Each row below has a hidden score, from 0 to 30, with 15 about the middle. What is it? The score is a weighted sum of the row's numbers plus the product of two more (or one squared), each taken from its middle value.
[-2.4 -0.4 -2.3 -0.9  0.  -1.5 -0.7 -3.8 -1.3 -1.7 -0.1 -0.2 -1.1  2.4
 -1.2  0.1] ~ 2
[-0.2 -0.2  0.6 -1.3  0.1  0.6  0.8  0.3  1.7 -1.2  0.1  0.3 -0.3 -0.2
  1.2 -0.3] ~ 10
[ 0.1 -1.4  0.3 -0.2 -0.6  0.1 -1.1  0.8  2.  -0.6 -1.3  1.2  0.1 -0.3
 -1.3 -0.2] ~ 15
[-1.  -0.3 -0.4 -0.2  1.5  0.  -0.2 -0.7 -0.3  0.8  0.2  0.9  0.6  1.4
 -1.   0. ] ~ 13
[ 0.6  0.1  1.3 -0.4 -0.6  0.9 -1.9 -0.4  0.9  0.2 -1.  -0.7 -0.8  0.4
 -1.   1.2] ~ 20
[ 1.9 -1.   0.4 -0.4  1.9 -0.4 -1.8  1.7  0.9  0.3 -1.5  0.8 -0.4 -1.
 -1.2  1.4] ~ 24
[ 1.2  0.  -0.6 -0.9  0.9 -0.2 -0.9 -0.4 -0.2  0.1 -1.1 -0.1  0.   1.4
  0.1  0.1] ~ 21
[ 0.1 -0.3  0.6 -0.3 -0.2 -1.   0.4  1.5  0.   0.1  0.2  0.5 -0.2 -0.5
  0.3 -1.1] ~ 24
[ 1.3 -0.4 -0.5 -1.6 -0.3  0.3  0.   2.1  0.8 -0.8 -0.5 -1.3  0.   0.9
  0.7  0.4] ~ 21
[ 0.2 -0.5 -0.6 -0.4  0.2  0.4  0.3 -0.1  0.   0.3 -0.1  0.9 -0.7 -0.7
 -1.7  0.3] ~ 12
[ 0.1  0.6  1.  -0.3  0.2  1.9 -1.4  0.3  0.5  1.2 -0.1  1.5 -0.4 -0.1
 -1.6  1.7] ~ 12
[-1.   0.8 -0.8 -1.  -0.1  0.1 -0.4 -1.  -0.9  0.8 -0.5  0.2 -0.5  1.4
 -0.1 -1.1] ~ 15
[ 0.   0.2 -0.1 -0.1  0.2  1.4 -0.3 -1.1  0.2 -1.   0.6  0.2  1.5 -0.6
  0.8  1.4] ~ 10
[-0.5 -0.2 -1.  -0.7 -0.2  0.4 -0.5 -1.3  1.4 -0.4 -0.3 -0.3 -0.5  0.8
 -1.1  0.5] ~ 14
[ 1.7  0.9  0.9 -0.3 -0.1 -0.9  1.2  0.7  0.1 -0.9 -0.5 -0.2 -0.5 -0.1
  1.2 -0.9] ~ 14
[-0.1  0.2  0.   0.9  0.1 -1.2  1.7  1.8 -0.4 -0.2  0.1  0.2 -0.3 -1.5
  0.1 -1.5] ~ 25
[ 0.7 -0.4 -1.4 -0.8  1.1 -0.4 -0.6 -2.1  0.4 -0.7 -1.1  0.3 -0.4  1.9
 -0.9  0.4] ~ 16
[-0.7 -0.7 -2.7 -0.1  1.  -1.2  0.  -0.5 -0.5 -1.5 -0.1 -0.8 -0.1 -0.3
  1.1 -0.5] ~ 13
[-0.2 -0.2 -1.   1.3  0.6 -1.2  0.3  0.   0.6 -1.3 -0.2 -1.2 -1.4 -0.3
  0.3  0. ] ~ 11
[ 0.4 -0.8 -1.5  0.3  0.6 -0.5  0.6  0.5 -0.1 -0.9 -0.5 -0.4 -0.1 -1.
  0.7  0.8] ~ 14
[ 1.1 -1.4  2.1  0.3 -1.   0.9 -1.  -0.3  0.9  0.7 -0.1 -0.6 -0.3  0.8
 -0.4  0.6] ~ 18
[-0.4 -1.5 -0.9 -1.3 -1.2  0.1 -1.7 -0.1  1.6 -0.4 -0.2  0.9  0.9  0.1
 -0.3 -0.2] ~ 15
[ 0.5 -0.1 -1.5 -0.2  1.5 -0.3  0.9 -0.3  0.8 -2.2  1.  -0.7 -0.5 -0.7
 -0.3 -1. ] ~ 16
[-0.5 -1.3 -0.3  0.2  0.2 -1.5  0.5  1.6  0.6 -0.1  0.1  0.5 -0.3 -0.4
 -0.4 -1. ] ~ 21
[-0.7 -0.9  0.  -0.7  0.8  0.7 -0.9 -1.6 -1.4 -0.2  0.2 -0.2  0.  -0.6
 -1.3  0. ] ~ 17
[-0.3 -0.1 -0.2 -1.  -1.4  1.1  0.1  0.1  0.9  0.  -0.3  0.8  0.8 -0.2
 -0.8  0.4] ~ 16
[ 0.2 -1.1 -0.5 -0.4 -1.5  1.1 -0.9 -0.4  0.5 -0.1 -1.4 -0.2  0.5  0.4
 -1.   1.2] ~ 11
[-0.2  0.3 -1.1  0.9 -0.1 -0.4  0.2  0.4  0.  -0.7  0.5 -0.6 -0.6  0.3
 -0.3  0.8] ~ 11
[-1.3  2.4  1.1  0.5 -0.2  0.3  0.   0.2 -2.3  2.5 -0.2 -0.2  0.9  0.
  1.1  0.1] ~ 18
[ 0.  -1.  -0.3 -0.2 -0.7  0.1 -0.6 -0.5 -0.4 -1.8 -0.6 -0.7  0.1 -0.4
 -0.8  0.5] ~ 10
[ 0.6 -0.8  0.7  0.   0.5  1.9 -2.4 -1.1 -0.3  0.5 -0.9  0.4  0.1  0.7
 -0.9  1.2] ~ 17
[-0.3 -0.2  0.3  0.3 -1.3 -0.7  0.5  1.  -0.9  0.1  0.1 -0.1  0.2 -1.9
  0.7 -1. ] ~ 26
[-1.1 -0.6 -1.  -0.1 -0.4 -0.7 -0.3  0.6  1.2 -1.  -0.6 -0.5  0.2  0.3
 -0.7  0.2] ~ 13
[-0.4  0.1 -0.2 -0.7 -1.2  0.4 -1.  -0.6  0.6 -0.3 -0.5 -0.4  1.8  0.1
 -0.8  0.8] ~ 14
[ 0.9  0.7 -0.9  0.4  1.6 -1.2  0.8 -0.3 -0.3 -0.6 -0.5 -0.2  0.4 -0.2
  0.5 -0.6] ~ 19
[-1.   0.8  0.5  0.5 -1.3  0.7  0.2  0.6  1.1 -0.9  1.  -0.3  1.  -0.6
  0.2  0.1] ~ 12
[-0.2 -0.2 -0.1 -0.1  0.3 -0.7  1.1  0.8 -0.2  0.4 -0.2 -0.1 -1.  -0.6
  0.7 -1. ] ~ 17
[-0.3  0.1 -0.7 -0.9 -0.3 -0.1 -0.6 -0.6  0.5  0.1  0.1  0.2  0.1  0.6
 -0.4  0.1] ~ 14
[-0.1  0.2 -1.1 -0.4  1.3 -0.7 -0.9 -2.  -1.3  0.1  0.1  0.6  0.1  1.3
 -0.6  0.3] ~ 14
[ 0.3 -0.2  0.2 -0.4  1.  -0.9 -0.5 -0.1  0.6 -0.8 -1.   0.7  0.3 -1.
  0.2  1.2] ~ 14
[ 1.4 -1.1  1.5  0.5  0.8  0.  -2.2  0.3 -0.8  0.7 -1.9 -0.2 -0.1  0.6
 -1.4  2.4] ~ 24
[ 0.3 -0.9 -0.3  0.4  0.2 -0.2 -0.4  0.   1.4 -0.2  0.  -0.3  0.5  0.4
 -0.6 -0.3] ~ 16
[ 0.8  0.2 -0.7 -0.1 -0.1 -1.6  0.4  0.8  0.2 -0.2 -2.3  0.  -1.3 -0.8
  0.7 -1.2] ~ 15
[ 1.8  1.5 -0.7  0.5  2.  -1.3 -0.1  0.2 -0.8 -1.6 -2.1 -1.7  0.5  0.7
  0.6 -1. ] ~ 16
[-1.4  0.4  1.2 -0.2 -2.1  1.   0.3 -0.8  0.1  0.2  1.  -0.6  0.5 -1.2
  0.8  0.2] ~ 9
[ 0.8 -0.1  0.5  0.4  0.1 -0.1 -0.1  0.6 -0.7  1.5  1.2  1.2 -0.1  0.2
  0.5 -0.1] ~ 11
[-0.3 -0.3 -1.   0.8  0.1 -1.4  2.1  1.5 -0.5 -0.1  0.2  0.1 -1.7 -0.5
  0.7 -2.2] ~ 16
[-2.5  0.1 -1.1 -0.5  1.5 -2.4 -1.2 -3.4 -2.8 -0.6  0.7 -1.1 -0.1  4.2
 -0.4 -0.7] ~ 15
[ 0.4 -0.6 -0.6 -0.1 -0.2 -1.6  0.7 -0.1 -0.6 -1.  -0.9 -0.5 -1.1 -0.5
 -0.4 -1.2] ~ 16
[ 0.2 -0.5  0.2 -1.4 -0.7  0.4 -0.9  0.1  1.2  0.7  0.5 -0.3  0.3 -0.2
  0.6 -0.2] ~ 16
[-0.1  0.2  1.1  0.6  0.1  1.4 -1.2  0.6  0.9  0.2 -0.4  0.2  0.  -0.7
 -1.8  2.1] ~ 15
[ 0.2  1.   0.9  0.   0.1 -0.2  0.3 -0.1 -0.8  1.2  0.6  0.4  0.2 -0.5
  1.  -0.3] ~ 18
[ 0.  -0.8 -0.5 -0.8 -0.5 -0.2 -0.2  0.2  0.7  0.  -0.4 -0.1  0.8  0.
 -0.4  1.2] ~ 16
[-0.4  0.1  0.5  0.3  0.3  0.3  0.3 -0.2  0.6  0.  -1.   0.9 -0.8 -0.1
 -0.5 -0.3] ~ 13
[ 1.4 -0.6  0.4  1.1 -0.4  0.2 -0.5  1.5  1.4 -0.3 -0.3 -0.2  0.6 -0.6
 -0.5  0.7] ~ 16
[-0.8  0.1 -1.   1.3  0.2 -2.2  2.5  0.9 -2.  -0.3  0.3 -1.7 -0.8 -0.7
  0.  -2.8] ~ 23
[-0.1 -0.4  0.6  1.4  0.  -0.1 -0.2  1.9 -0.4  1.  -0.5 -1.3  0.1 -0.5
  0.4  0.3] ~ 19
[ 0.8 -1.6  1.1  0.1 -1.   1.1 -1.1  1.   0.9 -0.3 -0.4  0.4  0.5 -0.1
 -1.5  1.2] ~ 16
[-0.2  1.8  2.5  0.3  0.1  0.1  0.6  0.8 -1.4  2.1  0.7  0.4  0.3 -0.1
  1.8  0.4] ~ 19
[ 0.5 -0.5  2.6 -0.9 -0.7  0.6 -1.  -0.1 -0.4  0.  -0.6 -0.8  0.5 -0.6
  0.5  0.5] ~ 12
[-1.7  0.4 -0.3 -0.7 -0.8  0.7  0.  -0.4 -1.6 -0.1  0.1  0.8  0.4  2.
 -1.2  0.4] ~ 16
[-1.4  0.1  0.1 -0.5 -0.1 -0.7  0.1 -0.4  0.4 -0.1  0.4  0.4  1.3  1.4
  0.   1.2] ~ 16
[ 1.  -1.5  1.7  0.7  0.8  1.2 -1.8  1.3  0.4 -0.1 -1.3  1.1  0.  -0.4
 -2.1  2.2] ~ 18
[-0.3  0.4  0.   0.2 -1.2  1.   0.4 -0.2  0.8  0.5  2.4  0.   1.5 -0.5
  1.1  0.2] ~ 13
[ 0.1 -1.  -0.2  0.3  0.1 -0.3  0.   1.1  0.4 -0.2 -0.3 -0.5  1.   0.3
 -1.1  0.2] ~ 20
[ 0.9 -0.6 -0.7  0.7  0.3 -1.8  1.3  1.4 -0.9 -0.9  0.2 -1.3 -1.3 -1.2
  0.6 -0.4] ~ 19
[ 1.  -0.4  0.4  0.7  0.1 -0.8 -1.3 -0.5  0.5  0.5 -0.3 -1.2  0.4 -1.3
  0.1  0.5] ~ 16
[ 0.7  0.3 -1.5  0.9  1.3 -2.5 -0.1  0.4 -0.1 -3.2 -0.6 -2.  -0.5 -0.5
  0.8  0.3] ~ 1
[ 1.3  0.   0.9 -0.8 -0.2  0.  -1.1  0.7  0.5  0.8 -2.4 -0.2 -0.2  0.7
 -0.5  0.1] ~ 23
[-1.1  0.3  0.7  0.3  0.9  0.7  0.7 -0.9  0.   1.   0.5  0.5  0.1  1.1
  1.2  0.2] ~ 11
[ 1.2 -0.8  1.1 -0.4 -0.5  1.4 -1.2  0.3  0.6  0.5 -1.2  1.   0.3 -1.1
 -0.1  1.2] ~ 14
[ 1.1 -2.3 -0.2 -0.4  1.9 -0.3 -1.3 -0.8  0.7  0.  -1.1 -0.3  0.1 -0.7
 -0.6 -0.8] ~ 23
[ 0.8 -0.6 -0.9  0.7  2.  -0.6  1.4  0.  -0.1 -0.6  0.4 -0.6 -0.4  0.
  0.9 -0.5] ~ 17
[ 1.3  1.2 -1.6  0.1 -0.3 -1.1  1.4  0.1  0.7 -2.6  0.4 -0.7 -1.1  0.
  0.9 -1.5] ~ 6
[ 0.4 -0.4 -1.7  0.1  0.2  1.3  0.  -1.7 -0.1 -0.4  1.2  0.3  1.3  0.7
 -0.3  0.5] ~ 9
[-1.2  2.3  1.3  1.5 -4.3  1.7 -0.7  2.5 -0.2  1.2  1.2  2.5 -0.4  0.7
  0.   1.2] ~ 10
[ 1.   0.1  0.7  0.7  0.3  0.5  0.   0.4  0.9  0.6  0.7  0.1  0.8 -0.5
  0.   0.1] ~ 16
[-0.1  0.   0.1 -0.1 -0.9  0.6  0.9 -1.4 -0.1  1.5  0.8  0.2  1.1 -0.1
  1.5  0.2] ~ 12
[-0.6  0.  -0.8 -0.8 -0.9  0.7 -0.3 -0.1  0.7 -0.1  1.3 -0.3  0.6 -0.5
 -0.6  0.4] ~ 13
[ 0.3 -0.6  0.9  0.8 -0.8  1.1 -1.  -0.4  0.7  1.4 -0.3  0.4  0.7 -0.4
  0.1  1.6] ~ 10
[-0.9  1.2 -0.1 -0.7  0.5  0.5 -0.3 -1.2 -2.1  0.5 -0.5  1.3 -0.8  1.1
  0.5 -1.4] ~ 15
[-1.2 -0.7 -1.1  1.4 -0.1 -1.4  1.4  0.3 -1.  -0.7  1.  -0.5  0.1 -1.1
  1.4 -1.2] ~ 21
[ 0.1 -0.3 -0.3  0.9  1.1 -2.2  2.1  1.6 -0.6 -0.3 -0.1  0.1 -2.1 -1.4
  1.1 -3. ] ~ 21
[-2.1 -1.3 -3.5  1.4 -0.8  0.4  0.2 -2.   0.3 -2.1  1.8  0.7  1.4  2.5
 -1.6 -1.5] ~ 8
[-1.5 -0.1 -0.2 -0.6 -1.4  0.5 -0.6 -0.4  1.4  0.2  0.5  0.1  0.6  0.4
 -1.1  0.6] ~ 11
[-0.8  0.2  0.4 -0.4 -0.9 -0.1  0.2  0.  -0.5  0.7  1.2  0.2  0.3  0.5
 -0.1  0.1] ~ 16
[-0.1 -0.5 -0.1 -0.3  1.6 -0.1 -0.7 -1.   0.  -0.1  0.   0.1  0.   0.1
 -0.4  1.2] ~ 16
[ 1.1  0.9 -0.3  0.7  0.3 -0.2  1.3  0.   0.1  0.   0.4 -1.4 -0.4 -0.7
  1.4 -0.3] ~ 16
[-0.4 -0.2 -0.9  0.   0.4  0.4  0.9 -1.5 -0.2  1.7 -1.   0.2 -1.8  1.
 -0.2 -0.4] ~ 14
[ 3.1  1.3 -0.9  0.7  1.3 -1.3  1.1  1.2  0.8 -2.4 -0.4 -0.8 -1.4 -0.8
  1.1 -0.8] ~ 14
[-0.1  1.6  0.8 -0.6 -0.8  1.2 -0.2 -0.8 -0.8 -0.2  0.6 -0.6  0.3 -0.6
  1.1 -0.5] ~ 10
[ 0.3 -1.1  0.2 -2.1  0.3 -0.1  0.  -0.3  0.2 -0.4 -1.6  1.5 -0.2  0.3
 -1.3  1.3] ~ 18
[-1.  -1.3 -0.1  0.8  0.3 -1.2  1.4  1.5 -1.2 -0.8  0.  -0.2 -0.6  0.6
  0.5 -1.5] ~ 22
[-0.4 -0.9 -1.2 -0.7  0.1 -0.3  0.  -0.5 -0.8 -1.6  0.   0.2  0.6  0.5
 -0.2 -1.7] ~ 22
[ 0.8  0.4 -0.2  0.3  0.3 -1.   0.9  0.7  0.3 -0.9 -0.3 -0.5 -0.6 -0.2
  1.  -0.8] ~ 14
[ 0.3  1.1  0.6  0.   0.2  0.7  0.  -1.1 -0.2  1.   0.6  0.3  0.9 -0.5
  0.9  0.7] ~ 13
[-1.  -0.8 -1.1 -2.3 -0.3  0.2  0.3 -0.7  0.6 -0.3  1.6  0.2 -0.1  0.4
 -0.8 -0.1] ~ 14
[ 0.5 -0.7  0.  -1.4  0.4 -0.3 -0.6 -0.4  0.1 -0.9 -1.6  0.4 -1.3  0.7
 -0.5  0. ] ~ 15
[-2.7  1.  -0.2  0.4  0.2 -1.2  0.6 -1.1 -3.4  0.8  1.2 -0.8 -0.7  1.4
  1.2 -0.2] ~ 13
[ 0.8 -0.8  1.1  0.6 -0.2  1.  -0.5 -0.5 -0.1  0.7 -0.2  0.8  0.6 -0.4
 -0.7  0.8] ~ 14
[-0.4  1.1 -0.4 -0.3  1.4  0.3 -0.1 -0.9  0.   0.3  1.4  1.1 -1.7 -1.
  0.5 -0.5] ~ 10
[-0.9  1.4 -0.1  0.4  0.1  1.   0.  -0.7  0.   1.8  0.7  1.6  0.4 -0.9
  0.4 -0.8] ~ 8
[ 0.  -1.   0.6 -0.3  0.2  0.7 -0.1  1.1 -0.5 -1.2  0.2  0.  -0.4  0.1
 -0.9  0.8] ~ 18
[ 0.6  0.6 -0.2  0.7  1.1 -1.6  1.1  0.3  0.  -0.8 -0.6 -0.7 -1.1 -0.8
  0.8 -1.2] ~ 16
[ 0.   0.1 -0.2  0.  -0.1  0.7 -0.4 -0.9 -0.6  0.4  0.7  0.6  1.1 -0.2
  0.4  1.1] ~ 14
[ 0.1  0.   0.3 -0.5 -1.2  1.8 -1.2  0.   0.9  0.8  0.1  0.1  0.4 -0.4
 -0.3  0. ] ~ 13
[-1.6  1.5 -0.4 -1.  -0.5 -0.5  0.3 -1.7 -1.5  0.2  1.   0.9 -0.3  2.4
  0.1 -0.4] ~ 12
[ 0.4  0.  -0.2  0.8 -1.3 -0.8  1.2  0.8 -1.2  0.1  0.   0.3 -1.4 -0.9
  0.6 -1.1] ~ 16
[ 0.7  0.1  0.1  0.8 -0.5  0.8 -0.5  1.6  0.4 -1.2 -0.1  0.3  0.7 -0.9
 -1.2  0.8] ~ 18
[-1.6 -0.7 -1.5  0.3 -1.4 -1.   0.1 -0.5  0.1  0.5  0.8  0.5  0.1 -0.6
 -0.7 -0.9] ~ 14
[-0.2 -1.  -0.1 -0.5 -0.3 -0.9  1.1  1.8 -0.4 -0.3  0.2 -0.7 -0.8  0.5
 -0.2 -1.4] ~ 22
[-0.5  1.3  0.6 -1.  -0.2  0.6  1.  -0.7 -0.8  0.2  1.2  0.  -0.3 -0.2
  0.   0.2] ~ 15
[ 0.7 -0.3 -0.2  0.2 -1.1  1.5 -1.3  0.2  0.6  0.9 -0.4  0.3  0.8 -0.8
 -1.2  1.7] ~ 11
[-2.  -0.1 -1.3 -0.1 -0.3 -0.5  0.2 -1.6 -2.  -0.5  0.1 -0.7  0.1  0.7
 -0.9  0. ] ~ 14
[-0.4 -0.8  0.4  1.1  1.9 -1.2  2.1  0.9 -0.7 -1.2  0.  -1.5 -1.2  1.1
  0.7 -0.6] ~ 21
[-0.3  2.   0.7 -0.4 -0.1  1.3 -0.7  0.7  0.   1.  -0.6  0.7  1.4  0.3
 -1.   2.1] ~ 16
[-0.3 -0.6 -0.7  0.8 -0.4 -0.2  1.1  0.5 -0.1 -0.3  0.3 -0.1 -0.9 -1.
  0.4 -0.5] ~ 12
[-1.  -0.4  0.2 -0.7 -1.6  1.4 -0.3 -0.1  1.3  0.  -0.2  1.1  1.3 -0.3
 -0.1  0.5] ~ 15
[-0.3  0.2  0.2 -0.5  0.1 -0.5 -0.1  0.2 -1.   1.   0.2  0.1  0.7 -1.
  1.9  0.8] ~ 20
[ 1.  -0.7  2.8 -0.6 -0.9  1.9 -1.9  2.   1.5  1.3 -1.8  1.4 -0.9 -1.8
 -1.9  1. ] ~ 20
[ 0.3 -0.2  0.8  0.2 -0.6  2.1 -0.5 -0.3  0.6  0.1  0.   0.5  0.5  0.5
 -0.6  0.1] ~ 13
[-0.1  0.   1.8  0.2  0.   1.7  0.  -0.6  0.4  0.9 -1.2  0.6  0.7  1.3
  0.2 -1.5] ~ 16
[ 0.9  0.3  1.1 -0.7  0.4  1.4 -0.7  0.9  0.2  0.9 -0.4  0.  -0.5  0.
 -1.3  1.5] ~ 23
[ 1.4 -1.9  1.1  1.1 -0.5  0.3 -2.4  1.   0.1 -1.  -1.4  0.1 -0.1 -0.4
 -1.6  2. ] ~ 14
[ 1.8  0.3  0.4  0.1  1.  -1.3  0.3 -0.3 -1.1 -0.6 -0.1 -1.3  0.1 -1.1
  1.   0.3] ~ 17
[-0.2  0.3 -0.1  0.5  1.5 -1.5  1.2  1.1  0.2  0.2  0.2 -0.1 -0.2 -0.5
  0.8 -1.4] ~ 21
[-1.7  0.5 -0.9 -1.3 -0.1 -0.8  0.3  0.1  0.2 -0.6 -0.5  0.  -0.4  0.5
 -0.8 -1.2] ~ 17
[ 0.   0.6 -0.6  0.6  1.  -0.3  1.   0.9  0.8  0.3 -0.1  0.4 -0.7 -0.6
 -0.4 -1.2] ~ 16
[-0.2 -0.3  0.4 -0.2  0.   0.3 -0.9  0.5  1.1 -0.2 -1.  -0.3 -0.1 -1.
 -0.9  1. ] ~ 15
[ 2.2  2.1  0.7  0.3  0.9 -0.7  0.9 -0.5 -0.5  2.1 -0.9  0.2  0.3  0.1
  2.5 -0.6] ~ 19
[-0.7  0.3 -0.8 -0.3  0.  -0.8  0.  -1.  -0.3  0.3  0.3  0.5  0.3  0.3
  0.3 -0.1] ~ 14
[-1.8  0.6  0.   0.4 -0.2 -0.6  0.7  0.  -0.3  0.5  1.5  0.1  0.5  0.6
  0.6 -0.7] ~ 16
[-0.6  2.4  0.6  0.  -1.1  1.   0.4  0.   0.5  1.5  1.4 -0.4  1.7  0.1
  0.2 -1.8] ~ 18
[ 0.8  1.7  2.9 -0.5  0.9  0.5  0.3 -0.6  0.8  3.1  2.   1.1  1.8  0.8
  0.5  1.6] ~ 13
[ 0.1 -2.1 -0.6  0.1  0.4 -0.8  0.  -0.9  0.3 -0.6 -1.  -0.7 -0.8  0.2
  0.2 -0.3] ~ 13
[-0.5  0.8  0.9  0.5 -0.6  1.9 -0.1 -0.7 -0.7  1.2  1.4 -0.5  0.8  0.1
 -0.6  1.7] ~ 10
[-0.6  1.8  0.3  1.1 -0.8  0.2  0.1  0.3 -1.3  0.   1.  -0.3  1.2 -0.7
  1.7 -0.6] ~ 19
[ 0.4  1.4 -0.4  0.8 -0.1  0.5  0.1 -0.9 -0.2 -1.2  0.3  0.4  0.   0.3
  1.1  0.7] ~ 4
[ 2.9  1.5 -0.7  1.4  1.1 -0.7  2.   1.4  0.9 -2.2 -1.1 -1.4 -1.8 -1.9
  1.6 -0.3] ~ 11
[-1.2 -0.1  0.  -0.2 -0.3  0.4 -1.4 -0.9  0.5  0.8  0.4  0.4  0.8 -0.9
  0.3  0. ] ~ 13
[-1.1  0.7 -0.8 -0.1  0.2 -0.1  0.  -1.3 -0.9 -0.3 -0.1  0.  -0.1  0.9
  0.  -0.2] ~ 12
[ 1.7 -0.2  0.8  0.7  1.1  1.2 -1.4  0.2  0.7 -0.2 -1.   0.2 -0.1 -0.1
 -0.5  1.2] ~ 19
[ 3.6  1.5 -1.3  0.7  1.5 -1.7  1.6  1.2  2.7 -3.8  1.  -1.4 -1.8 -0.1
  1.5 -0.5] ~ 9
[ 2.1  0.8 -1.3  0.   1.2 -0.9  1.4  0.4  0.8 -1.6 -0.4 -0.5 -1.2 -1.3
  1.4 -1.5] ~ 15
[ 0.9  0.2 -0.4 -0.1 -0.1  1.7 -1.1 -0.5  0.7  0.2  0.   0.8  1.3  0.2
  0.5  0.7] ~ 12
[ 0.4 -0.3  0.  -0.2  0.3  1.  -1.  -0.2  0.8  0.3 -0.5  0.3 -0.1 -0.3
 -0.8 -0.4] ~ 17
[-0.6  0.8 -0.3 -0.5  0.   0.2 -0.1 -0.8 -0.8  0.5  0.1 -0.2 -0.5  2.
 -0.2 -0.4] ~ 16
[-1.   0.3  0.2  0.4 -0.6  0.  -0.3 -0.1  1.  -0.5 -0.9 -1.2  1.  -0.9
  0.6  0. ] ~ 6
[-1.3 -3.9 -0.9  1.1 -0.8  0.6  0.9  1.5  0.   0.9 -0.7  1.8  0.1  1.
  0.1 -0.3] ~ 5
[ 0.3  0.9 -0.7 -0.2  0.8 -0.8 -0.5 -1.1 -1.1 -0.2 -0.3 -0.2 -0.1  0.7
  0.   0.5] ~ 15
[ 0.6 -2.1  0.4  0.  -0.7 -0.2 -1.1 -0.9  0.9 -1.6 -0.9 -0.3  0.4 -0.2
 -1.   1.6] ~ 6
[-0.1  0.7  0.3  0.  -0.5  0.2 -0.1  0.4  0.7  1.   0.5  0.9  0.5 -0.6
  0.4  0.2] ~ 14
[-0.4  0.7 -0.3  0.3  0.5 -0.4 -0.1  0.   0.1 -0.2  0.3 -0.5  0.  -0.5
  0.9 -0.2] ~ 14
[ 0.   0.4 -0.5 -0.3  0.6  0.2  0.2 -0.3 -0.2 -0.6 -0.5  0.5 -0.4  0.2
 -0.1  0.4] ~ 13
[-0.9  1.2 -0.9 -0.2 -0.4  1.1  0.8 -1.2  0.4  1.2  2.4  0.7  0.7  1.2
 -0.1 -1.4] ~ 5
[ 0.8 -1.5 -0.4  0.5  1.1  0.3 -0.4  0.2  0.5  0.2 -0.2  0.1  0.5  0.1
 -0.7  0.1] ~ 16
[ 1.3 -1.2  1.4  1.4  1.5 -1.5  0.3  1.3 -0.9  0.1 -1.2 -0.9 -0.4 -0.3
  0.9 -0.9] ~ 24
[-0.5  1.6 -0.7  0.6 -0.5  0.5 -0.1 -0.4  0.5  0.2  0.3 -0.1  1.6 -0.7
  1.   0.2] ~ 12
[ 1.   0.   0.2  0.5 -0.1  0.   0.6  0.8  1.1 -0.6 -0.3  0.   0.7 -0.3
  0.7 -0.3] ~ 16
[ 0.1 -0.4  0.7 -0.6 -0.5  0.  -1.  -0.2  0.8  0.8  0.1  0.   0.5  0.2
 -1.   0.8] ~ 17
[-1.6  0.1 -0.8  0.2 -1.6  2.3  0.   0.4  0.6  1.4  0.2  1.   0.6  0.2
 -1.5  0.9] ~ 1
[-0.9 -1.4 -0.5  0.   1.   0.2 -0.3 -0.4  0.5  0.2 -0.1  0.3 -0.6  0.1
 -1.   0.2] ~ 13
[-0.5  0.5 -1.5  0.2 -0.1  1.  -0.5 -2.5 -0.4 -0.4  0.6  0.7  0.3  1.8
 -0.8 -0.3] ~ 7
[ 0.2  0.4  0.8 -2.4 -2.3  0.6 -0.4  0.5  0.5  0.9 -0.3  0.2  0.  -1.5
 -0.4  0.2] ~ 19
[ 0.7 -1.1 -1.1 -1.1  0.5 -0.4  0.6  0.   0.1 -0.9 -0.3  0.1 -0.7 -1.4
 -1.   0.2] ~ 18
[ 1.2  0.6  0.8  0.8 -0.4 -0.3 -0.8  0.5 -0.3  0.7 -0.3 -1.1  1.2 -0.4
  1.6  0.2] ~ 16
[-0.7  0.4  1.4  0.  -1.3  0.4  0.   0.6  0.1  0.6  1.2 -1.   0.7 -0.7
  2.3  0.1] ~ 13
[ 0.9 -1.   0.2 -0.2  0.6  0.1 -0.2 -0.6  0.9 -0.5 -0.5 -0.5  0.5  0.7
 -1.1  0.2] ~ 19
[ 0.3 -1.1  0.7  0.3 -1.4  0.7 -1.   0.2  1.5  1.1  0.7 -0.1  1.  -0.4
 -0.9  1.1] ~ 12
[-0.2  0.2  0.2 -1.  -0.6  0.2  0.2 -0.4  0.6  1.   0.5  0.8  0.4 -0.3
  0.   0. ] ~ 15
[ 1.1  1.4  0.7 -0.9  0.6  0.1  0.   1.5 -1.4  1.   0.   0.6 -1.   0.7
  2.6 -0.3] ~ 19
[-0.3  1.7 -0.6 -0.5  0.  -0.2  0.4 -1.2 -1.8  0.6 -0.1 -0.1 -1.1  1.5
  0.9 -1.4] ~ 15
